One turning vector, and how many ticks it has turned:
The counts run from 0 to 779.
[ 0.14 -0.02  0.18  0.59 -3.23  0.76 -0.96 -0.52 -0.78  2.14 -4.25  0.88
  2.18 -2.70 -2.52 -4.59  2.60 -2.11  0.02  2.55  1.43 -4.20  2.34 -0.33
 -0.86 -3.82 -0.29 -1.84  1.07  2.41 -1.12  0.54 -1.19 -1.23 -2.36 -0.12
  0.17 -1.91  0.10  3.15 -0.31  1.89 -0.15  0.74 -3.09  1.31 -0.13  1.33
 -2.75  1.91 -3.11  1.02 -2.19  0.48  1.15  1.28  1.61 -2.46  0.20  0.16
 -0.69 -0.05 -0.39 -1.21  0.11 -2.01 -1.43  2.17 -2.32 -2.75 -0.91 -3.56
  1.67] -> 319
[-0.92 -0.59 -1.97 -0.98 -0.67  3.17  0.39 -1.55  2.97 -0.99  1.60 -4.78
  0.85  1.07 -3.08 -2.78  2.98 -0.13  2.37 -0.22  0.59  4.51  0.68 -0.08
 -0.44 -3.22  0.22 -4.93  0.57  2.01 -2.23  0.66 -1.19 -1.35  0.89  0.01
  1.17  3.40  2.99  1.22 -0.59 -0.05  0.42 -0.46 -0.76  0.52  1.97  4.07
 -0.73  1.67 -2.16  3.63 -2.99  2.13  0.78 -5.75  1.56 -1.22 -1.93  0.02
 -1.63  0.37  0.01 -3.24 -2.20 -0.03 -0.67  1.30 -1.27 -0.15  1.07  3.36
 -1.97] -> 235
[-1.87  1.34  1.46  0.84 -1.15  4.04  1.27 -2.22 -1.78  2.19  0.09 -1.34
 -1.49  1.23 -1.72 -2.94 -0.22  0.54  0.39 -1.68 -2.75 -3.76  1.23  0.73
  0.87 -0.35 -4.37 -2.33  2.59  0.77 -1.12 -0.88 -0.48 -2.48  0.49  1.03
 -0.07  0.30 -0.15  1.84 -0.49  0.91 -4.03  2.28 -0.76  1.59 -3.64  1.56
 -0.21  0.46 -0.89 -0.16 -0.14  1.35 -1.33  2.59  2.98  0.31  0.39  1.01
 -2.24  1.41 -0.11  1.21 -2.51 -2.05  1.47 -6.70  0.29  3.21  1.58  3.04
 -0.51] -> 250
[ 0.32 -1.24  2.35 -0.15 -2.34  2.97  0.16  1.04  1.41  2.21 -2.94  2.12
 -1.06 -3.18 -0.28 -1.02 -0.55 -0.97 -1.07 -0.08  0.15 -1.39  0.37  0.42
 -0.97  0.03  0.65  0.88  0.58 -0.52 -1.59 -0.63  1.17 -2.99 -1.37  2.88
  1.77  1.07 -1.01  2.12 -2.38  3.24 -1.11  4.27 -0.96  1.10  0.67 -0.95
 -4.29 -2.79 -2.46  0.25  0.09  2.77  1.16  1.44  0.93  1.53 -0.60 -0.61
 -3.73  0.18 -0.44 -2.70  3.89 -1.89  1.95  1.57 -4.46  0.68 -2.89 -0.30
 -0.87] -> 262
[ 1.05  2.21  0.14  0.70  4.05  3.25 -0.41  0.36 -0.29  0.56  0.13 -0.31
  1.05  0.39 -1.01 -3.47  1.90 -4.53  1.87 -4.38 -3.24 -1.30  1.57  2.37
  1.07 -0.87 -3.45 -2.68  3.76  0.62  0.66 -1.46  0.84  0.12 -0.32 -0.19
 -1.13  2.91  0.61 -1.38  1.21  1.05 -0.89  0.93 -0.22 -0.59  0.96  1.04
  2.69  0.92 -1.41 -0.15  0.48  5.56 -0.54 -2.63  1.88 -0.90 -1.50 -1.20
 -1.32  1.90 -1.15  0.64 -3.35 -2.21  0.51 -3.22  3.74  2.57  0.52  0.27
  2.44] -> 14
[-0.58  2.05  3.81  3.77 -1.88  0.66  0.09 -0.53 -3.88  1.76 -2.06  0.64
  0.21  1.24 -0.66 -3.17 -0.74 -1.48  1.29 -0.19 -1.67 -4.85  2.06  1.84
 -0.75 -2.29  1.63 -1.07  3.24 -0.25 -1.00  0.55  0.62 -2.61  1.44  0.46
 -1.30 -2.63 -1.01 -2.91  1.59  2.15 -1.55 -0.58 -4.12  1.64 -2.00  0.03
  2.44 -1.54 -1.15 -1.41  0.68  0.80  1.13  1.05  0.74 -1.68 -0.85  1.93
  1.08  0.47 -0.65  1.39 -1.31 -2.26  1.39 -5.16  0.63  4.36  1.29 -0.71
  0.69] -> 636
[-0.61 -0.88  0.87 -4.05 -0.03  1.96  1.91  0.39  0.03 -0.40 -1.17 -3.48
  2.42 -3.31 -0.90 -4.23  2.29 -0.15  1.27 -0.96 -0.25 -1.30  1.84  2.56
 -2.37 -0.27 -2.89 -0.74 -0.95  2.93 -0.27 -0.78 -3.88 -1.10 -1.62  0.17
  0.46  1.77  1.89  1.88 -1.05  0.96 -0.28 -0.18 -3.76  0.46  0.91  3.51
 -2.09 -1.40 -2.83  2.36  0.05 -0.51 -1.73 -2.46  2.37 -3.54 -1.28 -1.16
  0.91  0.25 -1.93 -3.89 -1.60 -1.69 -1.25  2.60 -0.54 -0.05  1.07 -0.19
 -0.13] -> 556
[-1.43 -2.14 -0.28  2.29 -1.79  2.29 -0.49  0.36  1.48 -0.70  0.32 -1.97
 -0.73 -0.79 -0.16 -0.23 -2.71 -0.68  1.74 -1.63  0.41  2.57  0.39  3.60
 -2.12 -0.75  4.05 -1.07  0.28 -0.96  0.32  1.39  1.46 -2.11  0.90  2.85
  1.41  2.57  1.95 -0.41  2.14  2.70 -0.07  1.38 -1.13  0.67  1.91  1.92
 -0.42 -2.78  0.03  0.30  0.28  1.17  0.79 -5.15  1.72 -3.54 -4.87  0.26
  0.72 -0.97 -2.47 -5.39  1.71  0.69  1.48  2.58 -2.45  2.51 -1.67  0.36
 -2.24] -> 118
[-2.44  0.46  3.59  2.49  0.39  1.11  1.55  0.69 -2.59  0.74 -3.54  0.20
  2.00 -4.48  0.41 -3.20 -2.25 -2.11  1.29 -1.99 -0.92 -4.99  1.36  1.63
  2.20 -0.70 -3.81  2.05  0.02  0.92  0.55 -0.17 -0.41 -2.68 -1.32  2.02
 -2.05  2.88  1.73  1.24  3.68  0.84 -2.96  0.19 -0.69 -1.03  1.35  0.48
  3.28 -2.91 -1.28 -2.52  1.40  0.74 -1.42 -1.07  2.95 -0.31 -0.19 -2.55
  0.62  0.89 -1.64  0.66 -0.66  0.49 -0.22 -0.97 -0.32  1.62  1.09  1.32
  0.77] -> 103
[ 2.57  2.27  2.81  0.83  0.49  3.15  0.23 -0.62  1.36  1.73  0.91  1.83
 -0.92  3.53  0.71 -1.74  0.12 -2.47 -1.00 -2.63 -0.25 -2.67  1.10  2.53
  2.25 -0.56  0.15 -2.09  2.19 -1.89  1.21 -1.10 -0.15  0.32  0.45  1.53
 -0.99 -0.03 -2.10 -2.62  0.79  3.72 -0.41  1.94  0.51  1.50 -2.99 -1.41
  2.81 -0.13 -1.56 -0.91  1.72  3.14  1.20 -0.18  0.96 -2.43 -0.29  1.31
  0.16  1.98 -1.42 -1.66  0.14 -0.61  3.57 -6.68  0.97  3.12 -2.20 -0.10
  2.81] -> 133
[-0.96  0.12  5.20  0.86 -0.15 -1.30  1.98  1.41 -2.15  1.28 -3.59 -0.03
  2.70 -4.20 -0.67 -3.76 -1.49 -2.71  0.39  0.39  0.74 -7.11  2.92  1.51
  0.94 -0.49 -1.38  2.20  0.22  1.49  0.61 -0.09 -1.65 -0.46 -1.45 -0.45
 -1.24 -0.17  1.31  0.56  1.59  2.51 -1.38 -1.15 -3.76 -0.59  1.97  1.67
  2.91 -3.89 -1.91 -2.11  1.63 -1.21 -0.70 -0.20  1.55 -2.15 -0.23 -1.59
  2.24 -0.49 -3.00 -0.95 -0.05  0.84 -0.48 -0.13  1.04  1.43  1.66 -0.58
  1.25] -> 104
[ 0.81 -1.86 -0.69 -2.01  0.60  0.04  0.59 -1.97  1.58  0.09  0.18  2.15
 -2.15 -0.72 -3.83 -0.58 -1.53 -3.02 -1.03  4.13  1.75  0.27 -2.22 -3.26
  4.20 -0.41  0.98 -1.84  0.81  0.09 -2.20  4.03 -0.03  2.28 -0.02  0.57
  3.57 -3.90 -0.64  0.38  1.73 -0.06 -1.71 -0.36 -1.72  1.45  1.60 -1.67
 -2.68 -2.77 -2.21  0.48  0.62 -1.02 -0.27  2.78 -2.31 -0.51  0.71 -1.16
 -2.34 -1.49  1.79  1.14  2.34  2.19  2.34  1.75 -3.45 -2.63 -2.21  0.66
  0.78] -> 596
[-1.78  1.81  1.07  2.55 -1.62  0.03  1.24 -2.46 -2.37  0.67 -0.68 -0.70
  0.29  1.52 -3.80 -3.44  1.20 -1.35  0.94  2.44 -0.15 -4.07  0.74 -2.16
  4.18 -3.12 -0.40 -3.05  3.23  2.03 -1.22  2.82 -0.67 -0.78  1.27 -0.54
 -0.21 -2.81  0.33  1.01  2.74 -0.67 -2.46 -1.87 -2.87  1.97 -1.62  0.84
  2.36  1.76 -0.64 -2.52 -1.79  0.13  0.33  2.48 -0.17 -1.40  1.64  1.69
  1.71  1.62  1.33  3.39 -2.15  0.74  0.59 -3.78 -0.16  0.62  1.58  1.06
  0.35] -> 308
[ 0.59  1.91 -2.01 -0.91  3.93  3.25 -0.67 -0.49 -1.34 -1.73  0.34 -1.52
 -0.01  1.82 -2.20 -4.02  3.08 -3.23  1.51 -1.95 -3.09 -1.12  0.95  2.78
  0.89 -0.78 -5.16 -3.62  2.87  1.17  0.39  1.07 -0.34  2.20 -0.23 -1.31
  0.73 -1.04  0.41 -1.17  1.83 -0.34 -0.47  0.56 -3.14  0.51  0.40  1.78
  1.72  0.70 -1.18  1.74 -0.25  1.95 -1.38 -0.46  1.20 -2.48 -1.82  1.02
 -0.87  2.06 -0.33  1.25 -4.15 -1.48 -1.04 -2.25  4.23  1.57  1.71 -0.30
  2.80] -> 13
[ 0.65 -1.78 -1.58 -0.09 -0.79  2.32  0.12 -1.34  3.62  0.26  0.03  2.13
 -2.34 -1.44 -1.76  0.57 -2.06 -2.54 -1.31  1.37 -0.08  1.48 -1.70 -3.16
  4.37 -0.50  0.57 -2.05  0.32 -0.95 -1.32  1.94  0.74 -0.81  0.78  3.52
  2.35  0.83 -0.37  2.20  1.73  0.36 -1.50  1.60  2.13  1.10  1.24 -2.24
 -2.53 -2.48 -0.95 -0.26 -0.81  2.33  0.11 -0.40 -1.25  1.69  0.74 -1.31
 -4.06  1.11  2.20 -0.62  3.20  2.27  3.07  1.55 -5.05 -2.39 -4.70  3.42
  1.34] -> 594
[-0.41 -2.92  0.22 -1.83 -1.10  0.62 -0.13 -0.62  0.16 -0.35 -1.73  0.77
 -2.72 -2.08 -2.40 -1.25 -2.05 -1.41 -1.68  4.07  1.38  0.13 -0.74 -0.31
 -0.60  2.00  2.54 -0.46 -1.36 -0.82 -1.86  2.60 -0.31  0.20 -0.38  0.91
  3.45 -2.63 -1.44  0.80 -1.32  2.13 -1.44  1.47 -3.81  2.31  1.26 -0.88
 -5.34 -4.97 -3.23  1.51  2.15 -1.26 -0.51  3.40 -1.65 -1.56 -0.90 -0.68
 -2.68 -2.21  0.14 -1.22  3.24 -0.77  1.62  3.31 -4.17  0.69 -2.24 -0.69
 -0.80] -> 267
[ 0.95  0.86  4.55  0.36 -1.08 -0.26  2.83 -2.70  1.13  1.62 -0.75  0.58
 -1.17  1.75 -2.04  0.81 -3.14 -0.69 -1.15  2.00  1.59 -2.39 -1.10 -2.66
  5.43 -0.04  0.54 -2.00  2.20 -0.10 -0.95  1.06 -2.14 -0.06  1.11  1.33
 -1.16 -0.94 -0.81  0.15  2.75  1.44 -2.62  0.79 -0.38  0.73 -2.36 -0.37
  2.08 -1.69 -1.41 -2.31  0.44 -1.14  0.31  1.35  0.60 -0.33  1.05  0.10
 -0.14 -0.43 -0.77  0.47  0.68  3.61  4.14 -6.89 -0.92  2.20 -0.28  1.35
  0.02] -> 366
[ 2.06  1.31  3.98 -2.33  1.97  2.41  2.10  1.21  2.36  1.61  0.12  0.32
  1.95 -1.48  2.88 -0.44  0.92 -1.51  0.18 -4.06 -0.28  1.09  1.40  2.65
 -1.67 -0.40  1.93 -1.34  0.04 -1.43 -0.12 -3.05 -1.20 -1.45  0.74  1.31
 -0.62  3.43  0.30 -2.29 -0.78  2.78  1.11  0.08 -1.71  0.18  0.23 -1.19
  1.13 -2.60 -3.58  2.50  2.18  3.31 -0.25 -5.54  0.54 -1.18 -1.82 -1.21
  0.39  0.50 -1.80 -4.46  1.88 -1.83  2.49 -1.64  0.39  2.13 -1.64  1.78
  1.27] -> 347
[ 0.64  2.32  3.93  3.07 -3.58  1.49 -0.70  0.42 -0.17  3.51 -3.54  1.81
  1.67 -1.99  0.42 -3.92  0.51 -1.97 -1.02 -1.32 -0.17 -4.51  1.49  1.41
 -1.62 -1.87  1.97  0.49  0.83 -1.35 -0.94 -0.96  0.71 -3.84 -0.40  2.86
 -0.73 -0.89 -1.40 -0.44 -0.72  3.91  0.97  0.98 -2.20  1.47 -2.42 -1.64
 -0.83 -1.38 -1.33  0.12 -0.16  1.65  1.84 -0.14  0.37 -2.14  0.95  1.44
 -0.85  1.23 -2.50 -2.30  2.09 -1.68  1.88 -2.13 -1.63  0.79 -2.69 -1.47
  1.66] -> 643
[ 0.63  2.92  0.27 -0.40 -1.53  4.05 -0.45 -0.89 -1.36  2.22 -0.22  0.78
  2.06 -2.24  2.32 -3.35  1.87 -1.52 -1.35 -1.83 -3.19 -4.10  2.17  0.94
 -1.18 -1.67  0.15 -0.43  0.97 -1.40 -0.20  0.55 -0.98 -4.11  0.48  1.44
  0.92 -1.24 -0.85  2.51 -0.87  0.71 -0.27  0.13 -1.79  3.71 -3.28 -0.84
 -3.12  0.88 -1.17  1.49  1.25  2.58 -0.14  0.33  0.52 -1.05  1.38  1.76
  1.42  3.07  2.47  0.34  1.71 -3.11  1.88 -0.19 -3.06 -2.75 -3.85  1.09
  2.96] -> 198
[ 0.57 -2.24 -3.39  1.70  1.44  3.94 -0.62 -0.50  2.94 -2.79  4.47 -1.22
 -4.25  1.37 -0.61  1.67 -2.65 -0.92  1.36 -0.34 -0.48  2.20 -1.23  1.37
  3.32  1.00  1.13 -1.15  1.10 -0.32  1.07  3.75 -0.32 -0.17  0.38  2.38
  3.02  1.41 -0.18  0.19  2.59  0.44 -3.04  1.24  0.85  1.62  1.79  1.64
 -1.24 -1.38  0.27 -0.67  0.12  3.52 -0.48 -2.78 -0.15 -1.75 -3.85 -0.66
  0.65 -0.34  0.79 -1.77  2.19  1.42  3.85  2.42 -2.30  1.77 -0.99  1.09
 -1.27] -> 62
[ 1.23 -0.38 -0.56  3.49  0.85  1.40  0.38  0.48  1.24 -1.45  2.86 -0.33
 -2.74  2.12 -0.08  0.63 -4.16 -1.90  1.30  0.21 -0.69 -0.24 -0.39  1.11
  2.15 -1.05  4.52 -1.35  1.34 -1.15  0.05  4.32  1.48  0.24  1.25  1.62
  2.20 -1.01 -0.39 -2.96  4.11  0.81 -2.48 -1.00 -1.09  0.87  1.70  0.00
  2.33 -2.68 -0.21 -1.74  1.44  2.33  2.02 -2.94 -0.49 -2.38 -2.82  0.19
  2.40  0.08 -0.74 -0.38  2.88  2.21  4.05  0.75 -0.97  4.49 -0.10 -1.59
 -0.71] -> 510
[ 0.43  2.13  3.37  3.31 -1.87 -0.44  1.48 -1.22 -1.85  2.32 -2.72  1.07
  0.87 -0.35 -2.51 -2.97  0.29 -1.66  1.12  1.63  0.39 -7.03  1.70 -1.53
  2.39 -4.26 -0.14 -1.41  3.00  2.53 -1.35  1.25 -0.11 -1.33 -0.13  0.04
 -1.74 -2.28  0.16  0.68  1.96  1.82 -1.68 -0.16 -2.52  0.71 -1.67  0.11
  2.72  1.22 -1.40 -3.10 -2.00  1.00  2.06  2.64  0.64 -1.21  1.13  0.55
  1.56  0.99 -0.70  1.82 -1.03  1.03  1.10 -3.98 -0.13  0.53  1.03 -1.56
  0.59] -> 311
[-0.38 -0.95 -0.75 -2.67  2.44  1.97  0.76 -0.83 -0.41 -0.63  0.31 -1.65
 -1.44 -0.60 -2.89 -2.64 -0.28 -4.03 -1.41  0.91 -0.01 -1.75 -0.98  2.12
  4.19  2.72 -3.49 -1.49  0.80 -0.93  0.67  0.89 -2.09  4.88 -0.92  0.27
  0.94 -1.30 -0.89 -0.38  3.89 -0.25 -1.45  1.24 -1.83  0.64  1.96  1.31
  0.30 -2.11 -0.52  0.27  4.40 -2.40 -2.80  1.52  0.57 -3.80 -0.71 -0.98
  0.30  0.67 -1.26 -1.17 -1.25  3.11  2.04 -2.10  0.22 -2.05 -0.64  1.62
  3.18] -> 663
[-1.88 -1.73 -1.48  1.37 -0.25  4.35  0.33 -0.79  0.27 -1.38  2.55 -3.01
 -3.79  2.88 -0.15  0.22 -3.40  0.33  1.14 -1.33 -1.77  2.70 -0.80  3.13
  0.04  0.54  0.80 -3.12  0.47 -1.13 -0.36  1.62 -0.29 -1.75  1.79  1.72
  1.71  2.17  1.03 -0.87  1.67  0.55 -3.11  1.73 -1.07  0.55 -0.02  2.46
 -0.68 -3.21  0.06  1.17  0.29  1.18 -0.76 -3.55  2.04 -1.46 -2.97  0.76
 -1.15  0.11 -1.34 -2.46 -0.72 -0.31  2.06 -2.19 -1.77  4.91 -0.39  3.87
 -3.06] -> 568
[ 1.82  1.03 -3.12  1.13  4.72  3.97  0.45 -1.25  0.86 -2.37  4.09 -0.42
 -3.79  2.06 -0.58  0.08 -0.36 -1.77  1.77 -2.27 -2.91 -1.41 -0.85  0.06
  3.64  0.07 -2.04 -2.51  3.05 -0.09 -0.03  2.78 -0.32  0.93  0.54  0.56
  2.32  0.76 -0.85 -0.29  3.17 -0.65 -3.26  1.29  0.41  2.21 -0.11  0.13
  1.59  1.17  0.54 -0.48  0.61  3.54 -1.28 -0.47  0.35 -1.03 -2.00  0.06
  0.49  2.78  2.32  1.10 -0.97  0.12  3.04 -2.70  0.99  0.54  1.62  1.88
  0.97] -> 69
[ 1.77 -0.12  0.23 -3.72 -1.47  1.91  0.36 -2.16  3.30  1.35  1.07  1.38
 -0.89 -0.77 -0.65 -1.06  2.23 -1.39 -3.06  2.24  0.41 -1.41  0.03 -3.45
  0.86 -1.07  0.82 -3.29  1.28 -1.26 -2.52  0.51 -1.83  0.03  0.66  0.19
  3.45 -2.20 -1.68  1.93 -2.05  1.00  0.71  0.54 -1.41  3.14 -2.21 -1.35
 -4.78  0.42 -2.74  2.93  0.08  1.47  0.56  1.82 -1.50 -0.47  1.60  0.35
 -1.78  0.94  3.10 -1.79  3.52 -0.59  3.09  1.25 -4.07 -3.56 -3.96  0.52
  1.50] -> 589
[ 2.35 -2.48  2.71 -1.18 -0.90  0.49  2.47  2.22  2.05 -0.43 -0.76  0.11
  0.56 -3.57  1.39  0.53 -2.06 -0.12  0.55  0.41  1.00 -2.15  1.68  1.09
 -1.30 -0.79  4.20  1.95  0.06  1.00  0.76  1.77 -2.05 -1.59 -1.09  1.43
  1.16  0.59 -0.15  0.86  0.29  2.59 -1.46 -1.31 -2.10  1.15  1.88  0.98
 -2.08 -3.70 -2.49 -0.77  1.00  2.09  0.68 -3.27  0.27 -1.84 -2.52 -1.65
  3.85 -1.33 -0.91 -5.04  5.30  0.01  2.90  5.23 -2.77  0.32  0.10 -1.95
 -2.02] -> 499
